In the rows, 128 means zero.
A single turn carries every row of the set below to another of its rows. Some are shown first; where does it send the rows asked next?
Q: [131 132 101 142 164  97 154 122 131 166 121 102 111 100 157 119 115 138
 120  93 159 138 120 146 141 129 136 152 123 131 129 111 124 134  94 135
 150 120 106 124  86 106]
V: [113 118 111 165 129 132 117 153 176 133 119 121 106 112 149 118 116 138
 122  95 142 177 141 123 139 153 116 148 121 144 153 132 130 131  92 133
 117 108  97 115 158  98]
T: [137 123 104 126 151 109 125 117 139 181 110 112 114 102 154 119 116 135
 128 108 141 158 126 130 125 137 157 154 119 143 136 117 114 147 103 138
 145 106  88 131  87 115]
Y: [128 101  99 129 161 106 142 109 153 118 145 124 113  92 156 128 115 134
 110 127 148 149 147  92 135 138  84 140 149 164  96 116 128 163 105 149
 101 103  91 120 117 128]
M: [121 101 121 130 164 105 136 114 120 122 140 136 112  84 147 144 122 129
 123 122 154 144 123  84 129 152  97 149 151 164 102 101 113 156 114 152
 118 106 105 100 132 136]
C: [164 133  86 176 140 123 134  85 136 144 131 120 126 112 164 109 102 101
 133 129 127 125 125 114 125 138 141 136 161 162 117 120 124 166 133 149
 142 112 120 132 138 103]
S: [128 128 121 140 137 128 134 100 155 143 121 135 121  70 184  92  98 132
 132 133 130 143 138 100 133 176 137 168 114 173 144 111 102 144 103 124
 139 105  83 116 168  85]
U: [160 146 110 158 144 132 143  87 146 145 148 112 109  95 148 135 103 113
 127 107 161 135  94 147 123 146  91 148 139 165 143 125 112 149 137 137
 131 129 105 128 149 108]
L: [160 137  90 159 146 134 142 101 144 153 151  95 129 100 170 128  93 107
 123 127 138 125 114 132 125 141 120 144 143 181 122 124  94 166 133 148
 137 127 102 133 159 102]
X: [135 143 102 156 152 118 155 103 144 138 116 130 115  73 166  69 101 147
 130 134 137 131 141 100 154 155 132 155 128 146 145  94 129 135  99 138
 135 110  99 102 155  77]
Z: [167 143 105 173 135 122 131  72 139 140 127 133 105 105 141 115 112 108
 135 109 145 135 106 127 121 142 110 141 158 146 140 119 138 146 133 137
 137 112 123 126 130 110]
F: [103 111  95 167 130 128 137 167 171 142 126 107 111 105 165 125 110 139
 110 100 156 157 132 115 144 149 119 149 122 139 134 122 116 136  97 131
 132 125 110 102 166  83]
E: [132 118 139 159 127 114 146  98 158 117 120 134 123  69 184 107  98 143
 137 106 142 136 124 114 127 153 115 162 101 180 136 128 117 136 119 105
 126 115  83 129 171 107]
G: [107 105 107 187 131 119 133 172 140 125 116 115 125 109 163 125 110 141
 125  99 141 146 126 103 143 139 145 147 128 150 125 115 116 140 107 142
 136 119 120 101 174 101]
H: [114 114 124 182 130 122 111 158 146 120 107 129 120 118 149 114 114 137
 133  95 126 169 134 111 142 140 142 145 130 154 142 124 131 130 102 145
 121 101 105 113 164 115]
B: [138 135 119 175 139 101 164 102 146 105 114 128 120  72 169  80 100 156
 135 105 150 122 126 115 150 130 109 147 116 151 135 114 141 124 115 120
 124 120 101 116 161  97]
P: [127 133 112 147 157  88 152 124 119 149 121 112 126 100 171 141 115 141
 128  79 154 130 109 149 135 112 139 139 106 155 115 128 115 137 110 124
 145 122 101 130 109 117]
K: [128 109 114 125 173 105 133 117 129 118 142 125 115  90 145 133 115 136
 119 130 145 153 134  96 138 141  91 143 151 173 110 105 116 157 111 165
 100 103  87 112 129 140]
R: [134 124 116 133 146  99 125 117 127 164 108 120 127 102 172 142 118 137
 133  98 135 149 116 133 120 125 159 145 103 166 123 128 107 150 119 131
 141 109  84 136 108 126]
N: [120  90 105 132 154 100 145 108 142 122 140 134 110  87 160 141 120 127
 112 122 158 141 133  81 125 149  88 147 150 154  91 109 124 162 111 138
 117 111 109 110 119 124]

T turns into Q
U turns into L
F turns into G
Now find these:
M turns into K
X turns into B

A single turn carries every row of the set below to another of its rows. Some are shown first; where does it send the rows asked next?
rekag: [143 130 126 133 130  97 144 127 140 133 147 100 142  98  92 131  99 100
 142 148 155 113 129 138 130 153 146 136 125 110 142 118 141 136 117 123
 141 149]
dob: [120 115 106 109 126 102 162 135 153 126 161 142 162 100 102 139 138 160
 143 147 129 113 151 144 109 139 145 152 131 108 143 129 150 114 132 139
 118 129]
Kom: [144 124 115 129 118 115 134 120 125 123 152  85 151  97  95 125 102 113
 170 156 173 107 105 143 153 138 130 117 121 110 133 117 126 122 132 134
 141 146]
Zipur: [132 107 107 125 119 124 140 116 169 116 157  94 130 123 120 148 135 106
 148 136 165 122 131 127 136 167 154 137 120 123 132 108 145 143 140 142
 145 154]
non: [113 110 136 136  94 145 123 114 141 159 165 121 127 126 109 125 116 123
 109 129 116 141  94 115 139 136 120 120 106 117 146 131 118 146 133 119
 132 157]
denof: [117 103  98 123  91 131 128 136 133 128 156 114 157 121 132 135 168 172
 143 147 150 130 123 104 154 120 117 137 116 131 152 137 113 134 147 154
 137 119]
tenek: [111 125 112 139 134 123 140 107 156 130 145  98 149 134 118 123 134  90
 132 142 166 124 142 132 140 159 148 153 119 104 130 107 138 156 128 151
 131 134]
mog: [121 127 105 125  97 142 132 115 114 137 150 120 166 108  93 138 143 138
 131 159 126 130 102 130 143 129  98 121  93 108 138 151  90 133 106 143
 110 120]
sug: [112 137  99 127  99 132 128 121 112 145 145 123 164 109  91 131 144 140
 135 170 121 125 126 126 136 124 109 127 106 107 137 155  98 134 107 158
 109 110]
ziv: [112 100 117 131 117 119 113 116 134 159 172 111 152 117 133 137 118 102
 115 134 130 119  79 100 130 133 115 135 100 112 143 131  99 141 135 124
 120 140]
med: [139 132 125 106  85 127 124 131 133 141 169 114 136  85 126 126 114 176
 150 150 128 100 115 137 128 120 114 133 135 130 149 140 118 116 114 139
 133 125]
Soked: [115 117 112 107 108 110 144 135 147 126 155 134 154 111 111 134 134 140
 128 149 130 115 168 135 115 140 147 171 142 101 137 113 139 116 138 161
 111 118]
Gika: [125 108  87 139 117 145 119 114 146 127 153  78 134 129 106 133 141 123
 166 151 177 116 108 138 136 148 140 120 116 121 127 120 126 144 134 141
 157 142]
nanik: [107 122 107 126 116 117 142 139 141 151 157 137 152 113 101 139 141 158
 130 148 130 125 165 145 101 145 160 161 135 117 140 132 148 129 126 143
 118 124]
Sav: [ 97 112 127 125 104 144 117 105 151 127 165 138 160 114 106 100 130 139
 146 138 148  93 135 109 109 133  96 135 118 109 148 136 106 132 124 144
 135 100]
zun: [130 100 109 115  84 133 127 127 131 123 157 107 150 127 127 131 164 159
 132 140 145 132 108 101 157 113 109 133 110 116 150 130 101 137 146 140
 144 128]
Kotuv: [138 132 111 130 131  91 137 134 128 143 149 101 147  99 103 156 122 114
 130 151 152 143 124 154 132 153 158 147 112 132 135 122 136 138 113 132
 133 146]
mekad: [ 90 100 101 118  83 135 141 135 124 117 159 112 146 120 117 106 126 155
 138 159 140 117 119 143 132 117 125 121 147  92 100 110 140 122 161 162
 136 148]
gavi: [137 129 131 130 129  94 142 128 136 134 148 107 139  97  82 136 102 103
 132 145 144 121 132 144 119 156 151 138 119 114 139 118 138 133 112 128
 139 143]
Vedi: [112 104  99 125  85 137 131 133 136 131 158 114 151 129 129 138 171 181
 146 146 150 122 124 107 153 118 120 143 119 122 146 132 116 138 143 151
 132 118]
Vedav: [124  99 121 116  85 122 117 129 143 126 151 120 135 114 122 136 128 105
  97 135 125 150  98 119 138 130  98 141 105 108 148 113 100 143 141 125
 142 141]
kete: [105  91 109 110 106 101 147 141 125 141 174 116 151 116 134 131 132 132
 118 149 116 125  95 129 129 114 131 132 128 105 116 109 146 114 161 147
 118 162]
Fonod: [ 87 108 107 134  94 118 119 148 102 148 163 118 151 109 112 107 104 154
 135 158 149 112 115 147 102 110 124 138 150 101 111 116 130 128 141 142
 145 135]
mibas: [125 102 117 119 123 120 139 115 174 108 161 100 134 121 122 143 142 110
 136 131 160 122 136 130 133 163 155 142 118 123 132 102 144 141 145 145
 139 145]
vum: [138 129 143 112  82 142 123 119 128 148 169 110 134  96 129 106 113 159
 132 138 130 116 107 129 138 121 107 121 126 126 155 141 108 128 120 131
 138 133]
gege: [112 137 104 126  93 127 132 126 111 144 143 121 160 109  86 136 138 149
 140 170 123 116 125 134 136 121 109 136 112  99 134 148 100 131 102 151
 107 107]
suma: [114 126 115 131 121 127 128 107 143 118 144  85 148 125 112  96 137 105
 150 143 177 117 128 147 154 125 129 128 128  93 128 108 127 155 131 140
 154 127]
lepod: [ 94  97  85 128  96 111 135 151 107 121 158 121 166 103 102 135 125 151
 147 171 149 119 101 151 108 114 116 125 131  96 103 123 124 120 142 141
 137 138]
bora: [ 95 110 125 124 102 145 125 109 157 123 166 137 156 120 109 107 135 151
 154 137 151  87 130 117 113 131  97 143 120 102 142 129 111 131 123 143
 133  99]
Giki: [ 88 101 132 120 103 107 133 142 129 142 169 133 154 103 134 110 117 130
 106 131 134 124 103 155 106 121 116 146 129 109 123 102 145 123 150 129
 135 145]
Pupo: [135 133 100 137 123 104 135 134 129 142 142  98 145 102 104 156 127 106
 133 155 164 145 127 154 134 159 151 145 115 126 135 124 133 150 111 129
 140 148]
rig: [ 72 105  91 130 101 149 127 123 127 134 171 119 158 120 126 116 124 146
 143 163 150 106 107 155 107 131 122 127 133 104  93 120 129 128 142 162
 121 134]
Vap: [104 110 125 127 107 150 111 103 144 138 171 126 157 121 119 107 133 130
 136 131 148  97 111 110 112 132  94 139 105 109 144 136  90 140 119 135
 133 103]
getez: [ 85  84  98 136 101 120 140 145 116 149 164 133 158 124  94 150 137 128
 118 152 125 132  98 129 106 132 130 134 106 106 112 121 135 120 156 137
 119 154]
kifan: [110 117 111 137 138 120 140 110 159 130 151 100 148 139 111 128 141 101
 128 137 158 123 140 122 136 163 158 156 111 111 128 106 138 149 134 156
 126 132]
tavu: [138 129 128 103  87 128 122 126 135 134 167 117 135  86 129 115 116 166
 146 149 125 109 119 134 127 121 108 122 134 135 156 143 117 116 122 142
 139 129]
Besub: [123 137 106 145  99 137 107 128 112 140 137  82 143 108  97 129 120 110
 141 153 175 130 123 166 141 147 138 134 121 118 130 120 115 148 116 139
 147 130]
zufo: [118 109  95 112 114 116 139 137 149 135 166 128 156 106 117 158 136 151
 141 152 134 107 148 130 103 155 155 165 130 120 135 125 137 113 138 162
 106 123]
Dadi: [ 78  98 110 123  99 133 123 128 132 144 165 133 142 119 110 127 126 108
 103 147 116 124 109 153  84 137 118 141 121 103 106 110 131 130 138 147
 122 140]
Liri: [109 112 118 123 116 128 140 115 144 133 159 122 161 105 133 130 135 115
 108 136 125 142  74 136 149 134 101 122  90 109 145 129 116 140 127 119
 117 149]

Pupo turns into tenek
mog turns into Vap
denof turns into sug
Now find these:
Liri turns into ziv
zufo turns into nanik
Giki turns into kete
Vedi turns into gege
Kom turns into Gika
lepod turns into rig
mibas turns into Kotuv

A single turn carries every row of the set below to another of its rows. Some are shown first; where does it send the rows asked next?
Mokup: [118 131 131 113 124 125 124 102 125 160 153 113 137 114 122 112 111 145
 127 114 154 118]
gavo: [146  84 129 141 135 129 136 140 107 148 151 144 153 128 105 118 139 127
 143 134 113 117]
Muro: [132 158 111 109 135 136 115  98  92 116 130 133 137 136 129 125 125 135
 143 135 122 165]
rivaf: [160 135 115 142 116 138 123 108  98 106 144 151 150 165 132 126 116 104
 135 137 136 110]
gemiv: [159 129 110 136 116 145 139 110  96 117 134 167 132 140 118 121 111 113
 132 140 159 131]
Nin: [125  91 121 152 134 128 132 121 124 130 146 141 156 118 112 115 126 121
 119 127  97 111]
Ginul: [130 147 140 117 109 130 116 117 130 123 108 141 128 120 132 103 138 137
 105  99 130 126]
bodov: [153 147 120 131 100 123 128 122 119 141 134 158 158 131 143 140 151 119
 131 150 140 149]
Pup: [148 142 142 117 131 128 111 109 103 138 133 149 150 136 158 129 147 167
 127 113 132 117]
vivos: [130 102 129 132 121 132 136 130 111 151 122 117 143 141  86 136 130 118
 136 153 122 116]
kubob: [117 114 103 145 127 129 132 125 122 146 116 124 135 122  95 126 131 114
 117 148 111 115]
sevob: [106 126 116 139 133 133 106 125 106 110 148 160 132 160 133 143  99 118
 135 120 117 134]
kaluk: [115 157 134 146 121 100 139 128 117 160 155 129 113 138 146 128 121 134
 139 119 125 126]
vuf: [141 118 137 118 116 112 125 106 136 142 155 138 123 126 138 102 134 162
 121 110 141 104]
Luk: [124 124 152 103  94 137 135 100 133 153 136 130 143 131 138 119 117 144
 118 111 133 130]
Zuza: [121 153 153 144 117 106 127 120 128 116 127 133 131 116 144 116 136 133
 118 102 133 129]
tutud: [132 151 141 145 121 132 117 111 119 101 157 149 148 171 119 131 113 122
 144 141 120 134]
bapuz: [131 137 125 127 127 137 103 117 106 166 154 124 129 135 120 103 121 155
 119 107 140 101]
Som: [127 107 123 126 122 118 139 137 122 152 130 109 130 138  89 134 133 128
 136 150 115 113]
Zuz: [164 137 140 108  99 110 120 131  97 131 143 149 130 124 123 144 129 114
 135 116 132 155]
Gupo: [132  95 109 133 124 114 123 133 120 142 155 128 134 126  96 126 124 128
 114 135  93 120]
kir: [151 147 139 132 126 129 138 116  73 137 125 150 119 147 146 136 132 146
 145 132 146 138]
Did: [111 103 144 107 118 127 133 125 123 152 118 138 138 144 146 134 122 139
 141 116 160 128]
vid: [122 111 104 145 116 128 137 125 121 124 123 123 133 134  99 127 132 110
 116 148  99 116]
nim: [117 160 145 121 138 124 124  98 107 124 124 131 123 139 126 140 115 159
 131 129 145 131]
kovad: [160 127 118 108 115 137 141 121 124 128 128 183 118 151 120 116 106 126
 136 125 133 134]
ref: [127 140 119 122 133 105 122 115 121 165 158 112 132 137 140 112 117 134
 137 106 132  99]
komu: [153 124 134 107 124 123 129  92  95 115 142 152 145 148 160 129 116 134
 135 110 114 136]
Vodig: [136  88 118 153 122 132 145 130 119 119 146 150 141 121 112 113 131 123
 120 132 101 118]
gavez: [134 104 119 112 131 151 129 140 109 133 125 180 137 137 140 123 126 133
 148 113 147 138]
Topab: [162 128 131 130  92 146 143 108  94 116 150 143 139 137 134 135 147 120
 152 141 144 128]
litu: [108 106 125 120 139 146  91 129 112 133 149 155 144 145 133 108 118 148
 130 106 126 140]
fimab: [126 148 129 132 122 107 120 114 129 149 144 115 114 135 126 113 146 158
 133 133 151 108]
Fefo: [160 138 145  96 108 129 112 129 100 117 138 144 125 151 105 133 114 118
 144 111 123 141]
Falu: [ 99 141 106 137 133 106 103 136 109 152 132 132 121 151 145 141 122 125
 132 126 127 135]
vila: [141  82 140 134 125 128 142 141 119 146 153 131 144 125 100 120 139 142
 137 135 118 114]
dute: [154 150 147 121 117 119 110 137  97 117 155 135 140 143 116 136 135 117
 157 119 123 152]
vov: [157 138 101 131 120 131 133 108 110 116 138 147 159 134 135 125 129  96
 145 146 149 136]
gab: [122 141 114 118 126 113 101 100 138 130 155 120 120 133 118 101 127 155
 118 121 124 115]
Bezup: [124 151 119 121 130 152 105 126 119 149 150 139 129 144 119  87 132 150
 138 109 109 132]
Masi: [145 149 109 129 105 138 136 106  96 106 148 133 114 147 118 136 123 107
 152 147 128 134]
sesu: [126 159 141 133 134 122 119 131 126 114 119 138 116 137 129  96 137 134
 131  97 124 119]
lakun: [111 132 119 123 112 133 117 129 113 137 114 135 154 147 147 158 138 113
 141 143 146 139]
gifid: [137 150 106 101 150 109 120 102 119 128 134 151 125 127 144 121 115 148
 132 108 117 134]
neta: [134 101 127 147 121 138 159 139 120 131 118 128 140 131 106 119 148 123
 140 148 123 112]
bok: [130  96 136 149 132 136 155 134 119 145 118 136 138 131 106 119 136 128
 138 135 126  97]
tafu: [129  97 107 139 129 111 129 124 112 143 146 135 136 127  97 133 110 109
 122 138  99 126]
lan: [163 125 101 117 103 144 130 106  99 109 160 159 126 133 131 118 128 114
 143 126 116 136]

gifid turns into komu
Did turns into lakun
Now find these:
vid turns into Gupo
bodov turns into kaluk
Ginul turns into Zuz
tafu turns into Nin
rivaf turns into bapuz
gab turns into lan

